(in the rows, 128 means zero)
One turn sends every row of this set to another row. A few are shown first. Where does it send the rows asked after them?
Q256: [141 140 136 103 150 124 151 117 143 113 109 134 127 142 116 122 128 145
 152 124 102 142 111 109 112  79 127 129 143 136 124 127 127 131]
Q72: [161 125 152 108 130 106 151 139 121 188 135 138 112 149 123 107 117 120
 143 128 122 145 130 132 130 127 138 119 137 145 131 138 117 138]
Q292: [138 156 128  79 160 110 142 142 123 150 109 159 129 147 125 104  99 134
 163 116  79 127 132 147 130 122 144 121 156 120 126 142 133 160]
Q698: [132 135 164  88 139 141 135 123 140 140 140 157 130 147 126 130 116 125
 164 107 116 137 120 151 137 107 131 163 145 132 130 131 147 151]
Q388: [131 141  99 108 162 125 163 133 128 134 104 160 136 151 127 125 152  98
 159 154  97 149 149 111 134 125 134 131 147 124 137 127 140 122]
Q697: [154 133 122  87 152 128 144 127 153 152 125 155 157 137 125 133 132 119
 137 137 128 136 112 127 134 142 133 155 122 126 138 111 123 151]
Q809: [148 133 156 102 144 112 157 124 132 122 123 156 110 109 133  95 123  98
 145 140 108 140 139 141 122 134 153 112 173 123 135 135 115 140]
Q673: [141 128 120 117 137 166 139 118 121 133 122 169 152 160 132 114 123 101
 171 128  83 137 137 130 132 132 144 126 142 115 145 144 144 125]
Q878: [128 124 108 111 159 139 143 122 116 143 114 174 149 141 136 122 132 108
 180 164 110 139 127 124 112 129 152 115 126 113 118 133 146 118]
Q675: [135 108 138 116 154 113 143 131 131 147 131 184 143 154 125 123 105 131
 163 125 101 140 150 166 140 157 143 149 147 126 132 134 138 126]
Q415: [148 136 150 113 144  94 137 123 140 166 136 172 111 121 118 123  96 129
 149 118 129 133 114 146 132 113 145 120 143 136 120 131 108 140]
Q268: [140 144 139 117 144 127 165 118 132 155 134 154 144 143 113  97 116 109
 206 155 109 145 132 109 140 109 156 120 152 122 136 144 117 141]
Q39: [134 134 139 114 151 146 154 130 117  98 119 131 168 146 125 108 143 122
 162 140 109 130 131 136 144 116 144 125 145 130 126 144 146 144]
Q246: [140 135 117  99 150  76 144 115 123 143 119 120 146 142 120 108 122 123
 157 128 115 123 130 136 157 115 140 129 146 135 124 132 109 125]
Q756: [139 117 141  77 146 115 149 141 144 145 130 160 128 147 118 109  99 127
 162 116 124 137 112 158 126 117 134 147 123 149 100 144 135 158]
Q321: [129 121 137  88 144 104 145 117 122 146 131 156 165 140 133 124 114 111
 154 118 113 144 139 144 143 143 117 126 156 107 128 153 153 150]
Q676: [149 116 146 113 151 136 181 125 115 115 109 184 137 152 111 121 103 126
 163 124 112 119 110 120 109 122 149 135 148 127 123 135 116 145]
Q958: [138 129 114 116 134  90 138 128 140 168 122 130 151 130 116 111 131 118
 163 150 102 143 132 140 149 120 135 133 139 100 128 143 145 131]
Q781: [128 134 135 105 142 132 151 129 125 115 117 199 173 139 118 116 127 118
 147 146 107 142 121 137 104 131 142 135 143 150 129 122 131 133]
Q755: [131 135 109 105 153 107 150 121 134 132 117 174 101 138 119  96 119 115
 159 138  73 144 130 115 122 117 144 123 121 154 123 141 107 146]
Q460: [123 126 134 107 150  93 160 117 136 187 131 149 104 146 119 113 106 120
 166 161 111 153 127 136 124 120 137 131 142 139 123 137 138 129]
Q910: [130 148 115 124 149 129 167 112 104 131 122 162 112 141 108 121 114 120
 153 145  78 150 120 106 117 113 136 119 145 149 128 129 140 125]
Q78: [134 124 127 129 138 120 153 121 134 132 106 167 110 157 125  92 129 101
 163 156 107 147 116 129 127 110 173 119 160 120 134 132 108 127]
Q404: [148 138 132 120 143  74 150 108 138 109 119 161 127 151 124 119 123 121
 143 136 123 161 130 132 155 131 131 128 142 126 118 132 130 128]
Q779: [151 122 141 113 148 105 158 139 153 139 139 178 138 154 106 115 134 130
 157 142 123 120 116 143 140 156 139 136 124 121 137 117 129 117]
Q115: [130 140 108 108 157 145 152 118 143 154 126 148 133 163 101 118 122 108
 162 121 118 158 122 129 143 113 133 123 113 165 124 155 138 140]
Q338: [134 120 137  99 149 112 160  95 142 122 123 154 117 137 124 122 148 131
 178 124 110 123 135 127 108  95 140 119 123 151 137 129 134 117]
Q896: [125 132 129 127 134 135 127 109 118 133 133 157 127 137 134 108 127  92
 164 136  90 148 119 131 123  98 141 153 157 133 101 145 132 150]
Q390: [158 137 166 100 145 138 151 152 134 127 109 149 160 131 134 105 117 114
 163 117 106 155 129 148 128 126 148 130 155 112 116 150 118 137]
Q717: [155 134 108 112 136 136 163 136 138 164 142 153 103 149 120 111 122 134
 182 128 108 131 123 131 152 111 147 119 114 146 122 120 134 136]
Q862: [152 131 128 106 137 136 176 118 129 169 110 170 125 130 124  97 131 121
 142 147  88 150 122 141 152 120 129 131 144 146 100 138 143 117]
Q467: [128 137 135 106 139 141 171 122 129 121  99 148 164 130 106 107 120 131
 152 126 103 146 129 153 135 125 135 122 175 110 111 142 141 131]
Q260: [133 137 159 101 164 125 153 125 140 142 123 118 112 121 109 135 112 133
 154 112 113 147 139 130 129 115 120 135 124 133 123 151 125 135]
Q461: [150 135 123 136 149 130 158 129 134 151 126 187 129 135 130 122 146 121
 156 134 124 119 143 143 140 114 144  89 158 128 130 137 150 135]
Q387: [129 117 140 112 166 128 161 143 141 111 134 156 123 133  99 119 123 111
 166 117 121 111 107 127 132 118 154 125 147 119 150 134 111 146]
Q971: [146 133 135 109 128 146 150 130 129 168 120 144 159 147 123 117 125 122
 159 130 101 139 130 135  75 130 139 128 144 131 126 135 128 150]
Q609: [133 123 117 117 142 126 144  98 147 120 124 151 145 140 124 140 121 117
 156 132 138 159 151 125 128 106 131 125 118 160 139 136 136 132]
Q547: [148 121 169 101 136 135 156 106 159 142 132 150 153 139 137 112 121 140
 163 118 119 124 112 158 139 121 144 126 135 126 132 143 131 158]
Q720: [139 116 152  74 163 134 131 126 113 148 114 151 104 136 117 104 112 128
 160 147 112 138 123 135 119 120 149 134 121 127 126 140 153 113]
Q706: [138 130 117  96 148 129 148 132 136 131 122 177 134 119 114 133 130 101
 134 130 110 121 115 148 118 134 136 146 103 146 122 134 145 151]
Q854: [140 129 114 117 148 128 176 130 144 150 135 147 152 122 127 126 123 112
 178 124 123 140 143 125 150 109 145  98 158 134 156 135 124 150]
Q178: [147 126 120 105 141 147 136 120 140 157 141 171 137 166 144 108 119 129
 165 135 120 105 142 142 137 113 135 109 152 146 137 122 137 127]
Q343: [144 129 146 101 161 100 154 129 124 131 127 140 120 132 123 127 124 118
 152 115 112 199 123 135 132 137 142 128 142 133 119 137 143 131]
Q974: [138 124 134 118 143 134 130 127 144 105 131 163 123 113  99 100 130 117
 138 136 119 147 134 132 131 130 147 133 161 112 138 136 129 161]
Q523: [137 119  96 100 138 101 143 121 131 149 130 174  98 132  96 114 120 112
 153 132 113 147 138 116 111 127 134 130 133 141 133 119 124 121]

Q388 -> Q415
Q781 -> Q717
Where do these go?
Q755 -> Q698
Q387 -> Q609
Q676 -> Q115
Q974 -> Q338
Q460 -> Q390
Q292 -> Q896
Q958 -> Q809

One turn sends every row of this set to another row. A few are shown first. Where does it send the rows asked after them?
Q870: [172 122 115 152 137 133 143 129 151 140 134 136 100 122 135 144 117 153
 130]
Q834: [148 129  98 114 146 134 114 125 139 104 133 125  95 113 141 114  99 123
 118]
Q880: [141 146 124 130 134 136 113 126 142 115 141 132 104 131 147 150 147  94
 129]
Q560: [133 134 138 136 113 123 148 147 118 129 109 139 142 120 142 133 129 135
 128]
Q817: [136 118 118 123 128 119 138 114 149  90 119 123 119 104 125 125 113 160
 138]
Q521: [155 123 112 165 139 121 151 115 129 136 144 127  97 116 132 134 129 145
 145]
Q255: [156 115 117 161 136 142 147 129 141 139 146 136  97 118 128 139 120 156
 124]
Q421: [127 121 143 142 120 121 138 150 120 124 119 141 147 127 130 132 132 136
 117]
Q812: [144 132 134 135 138 135 109 116 145 121 153 103 116 129 139 140 142  98
 119]
Q443: [147 136 152 123 139 131 108 130 123 116 149 109 107 130 139 136 135 104
 121]
Q509: [137 111 116 132 124 121 131  98 139  98 108 144 123 103 127 128 108 147
 135]
Q946: [151 121 115 167 141 135 147 128 126 133 143 135  95 112 131 144 123 154
 134]
Q23: [123 125 148 139 123 124 142 129 121 127 108 151 137 117 142 127 119 136
 122]
Q563: [150 118  80 124 149 118 111 117 125 103 145 133 103 127 130 133 117 125
 123]
Q172: [150 138 132 143 114 137 109 132 137 114 157 125 104 122 133 141 148 101
 127]
Q948: [118 115 128 110 140 139 108 107 119 106 118 118 122 117 124 120 113 118
 137]
Q89: [161 127 137 134 131 131 108 130 123 121 148 110 117 131 135 148 144 101
 132]
Q947: [147 137 105 148 144 130 153 122 153 133 136 133  91 124 134 146 115 152
 128]
Q449: [163 127 115 148 146 130 143 129 156 126 151 122  99 114 139 137 115 156
 120]
Q253: [115 127 106 104 120 148 104 126 124 116 130 113 130 108 133 135 119 128
 129]
Q258: [138 141 112 128 112 139 108 126 135 119 154 131 121 130 136 149 140  98
 122]
Q70: [141 118  84 127 149 128 110 107 122 101 139 115 110 122 120 136 110 121
 133]
Q375: [153 119 108 162 145 127 143 103 126 126 146 146  94 120 132 146 122 138
 137]
Q528: [114 126 130 130 120 123 150 133 135 123 129 123 151 131 120 139 131 153
 130]
Q719: [119 134 101 105 123 144 108 132 140 103 118 122 130 107 135 131 114 126
 131]
Q593: [118 122 128 100 132 149 106 119 112 117 121 123 117 113 133 126 116 123
 130]
Q450: [150 124 117 168 149 124 145 103 135 139 134 122  99 116 134 142 112 142
 124]
Q502: [156 130 141 139 124 136 105 133 135 116 153 120 105 129 125 147 144 106
 124]
Q595: [131 113 109 126 143 120 138 109 138  90 123 111 124 109 122 118 108 150
 139]
Q924: [153 139 125 128 114 139 118 133 139 124 154 129 109 130 142 133 148  96
 129]
Q483: [122 135 144 123 127 128 155 139 129 117 109 137 137 133 140 137 124 134
 116]
Q808: [119 120 140 137 119 123 147 144 124 124 129 138 144 134 121 124 137 137
 122]
Q445: [114 125 131 140 120 125 153 121 124 123 123 122 154 130 133 132 128 129
 118]
Q619: [138 115 102 126 131 131 132 111 142  97 106 151 121 108 133 127 100 139
 130]
Q727: [127 118 142 130 115 126 152 131 124 134 124 126 147 139 118 127 131 138
 129]
Q928: [155 119  98 121 151 118 112 122 132 105 147 122  99 118 138 112 108 127
 113]

Q947 -> Q445
Q834 -> Q595
Where do these go?
Q258 -> Q375
Q421 -> Q502
Q928 -> Q817
Q521 -> Q560

One turn sends every row of this set to another row. A few are shown first. Where does it send the rows asked after them?
Q293: [111 129 136 123 113 138 135 158 148 116 119 142 143 150]
Q319: [125 130 133 150 126 143 124 119 121 116 132 105 141 142]
Q920: [132 154 111 118 120 106 141 154 123 129 116 127 118 124]
Q740: [125 110 146 101 122 105 127 147 147 136 129 129 112 125]
Q851: [131 111 128 109 101 128 125 134 142 131 155 143 130 132]
Q303: [109 121  93 115 137 121 141 118 131 144 134 138 119 149]
Q98: [126 153 109 135 153 144 133 130 134 129 149 139 134 134]
Q927: [116 124 147 139 134 129 127 122 106 118 107 137 143 126]
Q589: [100 134 121 108 135 100 132 141 129 144 122 130 105 137]
Q777: [149 146 114 150 144 137 122 134 146 123 134 120 137 138]
Q751: [128 116 141 125 126 162 136 123 136 126 140 118 145 141]
Q173: [135 140 135 129 123 118 137  96 157 150 131 135 121 132]
Q316: [140 127 126 117 125 137 108 124 100 148 126 136 118 137]
Q757: [147 120 137 112 127  99 132 135 153 128 113 152 115 132]
Q687: [146 146 133 140 140 118 141 142 148 146 110 139 149 131]
Q281: [127 113 133 114 116 119 141 125 141 108 101 122 115 124]
Q914: [137 127 139 134 153 127 112 127 145 129 161 139 128 134]
Q214: [110 128 135 133 140 140 127 126 128 151 139 115 134 166]
Q491: [113 133 133 115 115 100 140 133 104 139 112 134 119 146]
Q360: [125 119 115 124 156 109 159 139 122 115 136 132 140 130]

Q173 -> Q360
Q751 -> Q757
Q740 -> Q777
Where do these go?
Q927 -> Q851
Q214 -> Q281

